In the data rows, the value 128 means zero.
Here is a table of points, one per row:
array([166, 141, 161, 155, 154, 103, 113, 109, 121, 108, 124, 96, 131,
       63, 102, 95, 153, 168, 176, 42, 94, 164, 158, 96, 191, 143,
       122, 76, 98, 98, 73, 172])
array([135, 134, 48, 98, 131, 148, 128, 134, 134, 113, 169, 161, 154,
       99, 154, 108, 125, 132, 126, 87, 149, 125, 86, 116, 118, 147,
       160, 76, 138, 135, 89, 122])
array([127, 134, 113, 181, 119, 121, 124, 149, 122, 124, 104, 109, 125,
       151, 112, 109, 140, 122, 153, 167, 112, 185, 149, 127, 129, 178,
       187, 99, 133, 143, 62, 123])
array([255, 132, 113, 112, 68, 129, 120, 115, 153, 139, 129, 122, 144,
       122, 99, 132, 56, 150, 93, 150, 181, 127, 57, 120, 87, 152,
       142, 158, 122, 113, 130, 49])
array([97, 93, 75, 131, 110, 133, 109, 135, 104, 112, 103, 133, 140,
       148, 119, 163, 133, 180, 118, 112, 140, 79, 89, 133, 108, 149,
       112, 157, 128, 133, 171, 99])
array([121, 115, 139, 133, 124, 65, 128, 143, 133, 125, 118, 90, 145,
       68, 170, 139, 141, 110, 118, 131, 184, 116, 163, 113, 110, 145,
       67, 162, 150, 126, 146, 89])
array([112, 193, 131, 89, 158, 110, 183, 116, 102, 136, 169, 137, 140,
       137, 111, 162, 153, 164, 151, 168, 107, 115, 141, 75, 128, 102,
       146, 160, 75, 171, 141, 87])
array([170, 144, 77, 72, 114, 95, 193, 103, 126, 160, 153, 165, 56,
       116, 92, 132, 134, 147, 134, 149, 109, 124, 165, 124, 109, 96,
       89, 157, 98, 122, 140, 100])
array([92, 100, 167, 179, 114, 114, 157, 106, 156, 153, 90, 70, 197,
       65, 108, 150, 136, 158, 128, 162, 144, 237, 96, 116, 107, 85,
       141, 117, 63, 102, 78, 179])
array([136, 150, 214, 31, 84, 108, 152, 159, 114, 165, 140, 63, 78,
       118, 148, 153, 142, 91, 152, 170, 161, 138, 238, 106, 121, 124,
       173, 151, 124, 145, 79, 84])
array([117, 134, 91, 150, 125, 99, 98, 146, 118, 160, 111, 136, 198,
       116, 196, 119, 86, 146, 168, 159, 108, 166, 112, 129, 166, 138,
       101, 118, 147, 129, 116, 119])
array([131, 130, 138, 155, 105, 137, 66, 153, 130, 69, 143, 172, 125,
       148, 106, 116, 117, 48, 94, 66, 110, 101, 82, 111, 153, 134,
       125, 141, 218, 144, 105, 83])
array([127, 144, 164, 151, 143, 131, 73, 130, 123, 115, 122, 55, 83,
       179, 105, 148, 104, 116, 129, 131, 74, 176, 137, 139, 170, 150,
       185, 175, 216, 114, 118, 118])
array([148, 117, 121, 121, 126, 124, 121, 133, 151, 157, 104, 133, 146,
       135, 92, 201, 111, 142, 138, 121, 138, 143, 122, 165, 184, 186,
       164, 156, 159, 141, 170, 62])
array([145, 142, 152, 95, 142, 144, 176, 67, 130, 113, 132, 159, 116,
       141, 143, 86, 165, 122, 140, 163, 146, 112, 144, 160, 179, 134,
       131, 89, 72, 171, 94, 133])
array([126, 128, 141, 85, 88, 87, 187, 119, 130, 141, 116, 170, 153,
       166, 130, 152, 167, 116, 155, 173, 123, 159, 149, 90, 102, 84,
       93, 117, 97, 136, 81, 183])
array([119, 93, 57, 67, 104, 129, 142, 151, 108, 114, 155, 216, 148,
       124, 128, 204, 91, 107, 145, 120, 75, 101, 185, 94, 133, 85,
       65, 110, 119, 120, 141, 190])
array([172, 141, 150, 207, 107, 119, 145, 76, 101, 126, 108, 164, 187,
       90, 145, 85, 142, 170, 161, 162, 124, 165, 28, 155, 116, 138,
       116, 106, 142, 139, 131, 164])
array([63, 159, 204, 53, 116, 120, 146, 115, 117, 143, 216, 157, 88,
       117, 56, 161, 149, 125, 163, 127, 146, 115, 156, 152, 156, 154,
       223, 141, 119, 151, 142, 120])
array([96, 149, 163, 158, 136, 119, 126, 105, 134, 130, 188, 75, 136,
       75, 103, 87, 106, 125, 80, 138, 113, 149, 138, 204, 125, 97,
       183, 145, 186, 116, 124, 136])
array([108, 106, 95, 130, 116, 116, 148, 174, 123, 142, 102, 164, 142,
       115, 155, 101, 94, 123, 110, 132, 117, 86, 142, 141, 91, 139,
       137, 129, 59, 84, 120, 112])
array([204, 103, 118, 187, 124, 107, 102, 107, 154, 113, 101, 162, 153,
       90, 134, 109, 131, 175, 113, 219, 139, 125, 91, 133, 119, 95,
       94, 176, 129, 140, 135, 111])
array([74, 140, 173, 42, 130, 145, 158, 136, 107, 124, 180, 175, 127,
       147, 90, 97, 118, 97, 110, 106, 95, 141, 127, 91, 156, 137,
       98, 144, 166, 91, 116, 117])
array([162, 135, 170, 165, 114, 130, 104, 101, 120, 128, 95, 132, 65,
       147, 77, 92, 104, 131, 144, 175, 119, 120, 156, 134, 80, 140,
       140, 97, 87, 140, 141, 166])
array([130, 112, 161, 142, 164, 154, 101, 148, 140, 141, 166, 129, 169,
       144, 66, 85, 99, 146, 137, 113, 121, 133, 92, 122, 99, 113,
       115, 125, 150, 134, 141, 101])
array([172, 118, 92, 113, 149, 92, 156, 111, 110, 98, 142, 147, 176,
       162, 164, 145, 91, 174, 122, 161, 164, 110, 171, 83, 126, 153,
       138, 136, 190, 175, 170, 95])
array([108, 93, 78, 97, 167, 124, 113, 137, 114, 120, 153, 134, 90,
       102, 132, 131, 155, 117, 151, 121, 82, 88, 92, 164, 129, 99,
       183, 88, 190, 87, 173, 141])
array([155, 111, 129, 143, 124, 142, 88, 80, 138, 132, 137, 125, 128,
       163, 127, 175, 86, 113, 92, 132, 150, 152, 134, 132, 116, 146,
       122, 123, 72, 89, 150, 108])
array([63, 118, 147, 137, 149, 159, 110, 132, 97, 149, 119, 134, 131,
       125, 118, 120, 100, 55, 117, 111, 42, 71, 98, 115, 151, 84,
       129, 97, 179, 84, 134, 151])
array([79, 106, 153, 194, 118, 151, 105, 68, 130, 143, 100, 82, 138,
       96, 131, 160, 115, 113, 148, 102, 118, 123, 172, 163, 79, 157,
       104, 90, 106, 138, 146, 102])
array([70, 101, 101, 83, 163, 122, 123, 108, 154, 100, 134, 135, 128,
       106, 141, 94, 133, 104, 97, 83, 103, 58, 176, 99, 155, 106,
       102, 108, 140, 74, 184, 133])
array([174, 111, 171, 169, 142, 132, 174, 131, 135, 122, 54, 112, 89,
       120, 152, 46, 145, 129, 158, 149, 138, 184, 60, 136, 62, 124,
       128, 131, 120, 135, 103, 205])
array([19, 182, 156, 128, 111, 126, 152, 85, 133, 123, 136, 92, 70,
       158, 194, 144, 190, 137, 150, 140, 155, 104, 107, 122, 150, 127,
       144, 102, 97, 105, 85, 126])
array([155, 97, 102, 71, 109, 137, 176, 169, 86, 92, 147, 117, 150,
       145, 144, 156, 118, 130, 158, 108, 120, 86, 142, 190, 125, 101,
       69, 130, 83, 82, 94, 110])
array([81, 128, 138, 77, 90, 139, 134, 116, 118, 131, 151, 81, 70,
       182, 115, 140, 153, 110, 118, 66, 111, 96, 104, 93, 123, 101,
       163, 111, 109, 152, 152, 135])
array([38, 137, 118, 184, 102, 132, 67, 193, 140, 103, 182, 147, 120,
       198, 111, 123, 136, 112, 108, 70, 84, 84, 137, 190, 172, 112,
       98, 33, 129, 70, 170, 202])
array([151, 132, 101, 156, 151, 141, 119, 141, 146, 96, 117, 132, 100,
       124, 159, 154, 145, 99, 84, 143, 70, 114, 123, 135, 72, 117,
       152, 127, 92, 140, 158, 161])
array([93, 124, 161, 160, 143, 174, 104, 122, 93, 134, 124, 113, 105,
       111, 101, 153, 72, 91, 153, 150, 200, 88, 112, 141, 153, 92,
       154, 150, 138, 157, 151, 68])
array([183, 145, 93, 132, 100, 182, 74, 109, 127, 178, 104, 134, 114,
       106, 162, 108, 126, 105, 115, 169, 157, 169, 88, 160, 130, 129,
       103, 129, 128, 138, 135, 122])
array([162, 107, 88, 116, 143, 133, 127, 80, 157, 161, 127, 130, 151,
       186, 181, 209, 103, 91, 72, 121, 119, 120, 161, 102, 130, 131,
       102, 146, 142, 149, 118, 150])
array([76, 137, 120, 68, 105, 189, 59, 134, 96, 103, 112, 103, 121,
       154, 76, 224, 169, 98, 113, 163, 118, 175, 165, 129, 160, 144,
       123, 97, 219, 119, 200, 130])
array([140, 123, 84, 95, 136, 191, 208, 135, 143, 142, 126, 71, 149,
       153, 143, 61, 133, 184, 129, 132, 115, 106, 190, 105, 96, 160,
       81, 148, 147, 151, 79, 217])
array([102, 137, 165, 72, 116, 135, 152, 171, 119, 126, 187, 147, 57,
       63, 162, 171, 125, 167, 137, 174, 192, 62, 160, 103, 149, 73,
       108, 157, 157, 107, 156, 86])
array([170, 129, 123, 140, 162, 130, 88, 139, 155, 144, 87, 131, 111,
       146, 75, 102, 117, 157, 152, 132, 127, 118, 116, 114, 122, 131,
       138, 158, 116, 134, 180, 101])
array([128, 125, 178, 139, 110, 121, 143, 167, 129, 85, 51, 122, 158,
       152, 135, 84, 100, 118, 72, 50, 159, 176, 63, 128, 104, 131,
       177, 136, 148, 121, 138, 40])
array([167, 148, 255, 208, 127, 131, 97, 166, 119, 135, 103, 76, 205,
       138, 102, 155, 178, 164, 131, 146, 180, 113, 165, 138, 150, 124,
       190, 85, 129, 140, 106, 160])
array([189, 107, 133, 105, 77, 128, 186, 125, 140, 124, 175, 181, 152,
       108, 120, 58, 136, 114, 157, 105, 141, 140, 154, 112, 124, 76,
       45, 118, 93, 145, 102, 98])
array([138, 143, 65, 118, 164, 130, 99, 109, 108, 115, 162, 158, 88,
       160, 128, 159, 134, 134, 100, 133, 137, 125, 128, 144, 147, 92,
       117, 149, 144, 92, 96, 137])
array([176, 124, 94, 99, 154, 103, 75, 122, 137, 110, 105, 176, 104,
       115, 100, 136, 156, 113, 79, 82, 147, 114, 87, 150, 158, 131,
       135, 136, 164, 149, 145, 120])
array([225, 85, 50, 184, 136, 128, 182, 128, 116, 142, 142, 230, 170,
       164, 155, 106, 130, 84, 147, 161, 133, 99, 136, 127, 160, 123,
       72, 143, 72, 133, 144, 89])
array([123, 149, 94, 110, 181, 123, 143, 152, 120, 105, 96, 170, 149,
       222, 107, 187, 95, 115, 109, 105, 142, 67, 158, 163, 86, 75,
       93, 65, 184, 122, 96, 109])
array([141, 141, 75, 124, 101, 128, 114, 128, 94, 124, 102, 107, 132,
       117, 97, 88, 161, 135, 170, 116, 153, 169, 161, 146, 148, 125,
       209, 130, 122, 148, 108, 113])
array([89, 130, 183, 92, 130, 126, 86, 127, 112, 141, 149, 137, 104,
       175, 124, 130, 109, 106, 75, 78, 78, 102, 128, 143, 141, 119,
       148, 145, 195, 84, 177, 121])
array([223, 142, 126, 162, 143, 142, 105, 132, 116, 129, 111, 128, 188,
       137, 166, 94, 125, 119, 110, 123, 118, 152, 93, 118, 108, 130,
       137, 144, 87, 163, 147, 167])
Along one direction, these points spread out more than along any other. Take the direction at right angles to it along which they spread out most. Then take the direction at right angles to both along which they spread out most. Go by this last direction. Where along it does each point below lie, from 0 to 99? 50 is the average, and the first point above lies past it. One standard deviation of the points above along it is 16.
array([78, 153, 163, 162, 103, 127, 57, 97, 203, 101, 70, 80, 186,
       179, 118, 119, 92, 104, 157, 145, 132, 106, 79, 177, 124, 118,
       140, 188, 136, 144, 188, 71]) 31
array([226, 147, 138, 50, 151, 118, 87, 169, 151, 157, 159, 107, 88,
       121, 188, 72, 157, 121, 146, 131, 123, 101, 173, 66, 127, 124,
       89, 103, 125, 100, 166, 132]) 58
array([106, 101, 58, 159, 85, 119, 125, 133, 162, 133, 91, 136, 184,
       84, 125, 145, 99, 119, 114, 72, 162, 163, 154, 117, 126, 175,
       128, 166, 125, 125, 63, 130]) 43
array([53, 160, 159, 159, 138, 106, 112, 160, 111, 116, 129, 97, 86,
       56, 96, 179, 134, 122, 102, 100, 136, 153, 157, 124, 187, 145,
       155, 101, 137, 108, 136, 231]) 62
array([138, 107, 64, 182, 148, 106, 160, 111, 131, 110, 161, 140, 136,
       135, 150, 146, 158, 138, 154, 134, 139, 155, 145, 121, 62, 117,
       64, 127, 123, 158, 147, 141]) 48
array([84, 102, 128, 170, 164, 117, 129, 154, 136, 150, 95, 136, 93,
       155, 180, 89, 113, 134, 90, 171, 155, 185, 99, 98, 116, 146,
       158, 153, 106, 161, 71, 80]) 52
array([120, 118, 115, 137, 162, 131, 144, 143, 137, 128, 180, 146, 112,
       97, 125, 158, 148, 116, 156, 104, 145, 83, 116, 93, 122, 128,
       82, 150, 85, 107, 83, 111]) 58
array([98, 145, 183, 53, 104, 137, 165, 128, 137, 122, 127, 32, 98,
       160, 129, 124, 139, 163, 132, 177, 106, 101, 136, 97, 172, 192,
       176, 116, 99, 138, 102, 95]) 82
array([149, 107, 113, 164, 151, 145, 137, 131, 139, 130, 138, 182, 145,
       76, 123, 122, 134, 134, 98, 101, 152, 156, 98, 126, 116, 165,
       76, 137, 124, 109, 181, 145]) 34
array([91, 151, 147, 104, 117, 100, 184, 132, 154, 132, 121, 91, 77,
       109, 130, 56, 119, 141, 148, 218, 143, 134, 65, 155, 172, 167,
       84, 151, 112, 207, 109, 128]) 70
array([91, 84, 99, 160, 110, 156, 112, 114, 118, 138, 107, 147, 114,
       113, 171, 113, 130, 180, 165, 88, 85, 142, 164, 156, 125, 139,
       146, 107, 81, 124, 149, 177]) 51
array([87, 154, 93, 70, 130, 132, 133, 121, 129, 143, 130, 141, 143,
       117, 198, 131, 145, 118, 111, 123, 169, 171, 133, 132, 79, 133,
       112, 194, 140, 147, 114, 136]) 58
array([123, 147, 119, 186, 159, 120, 132, 123, 115, 153, 99, 66, 144,
       99, 90, 110, 159, 152, 108, 43, 55, 130, 127, 160, 116, 139,
       174, 102, 116, 155, 98, 183]) 48
array([119, 124, 199, 185, 161, 114, 169, 138, 145, 137, 124, 102, 105,
       95, 115, 147, 143, 164, 163, 128, 119, 161, 76, 88, 91, 159,
       146, 113, 109, 99, 114, 230]) 64
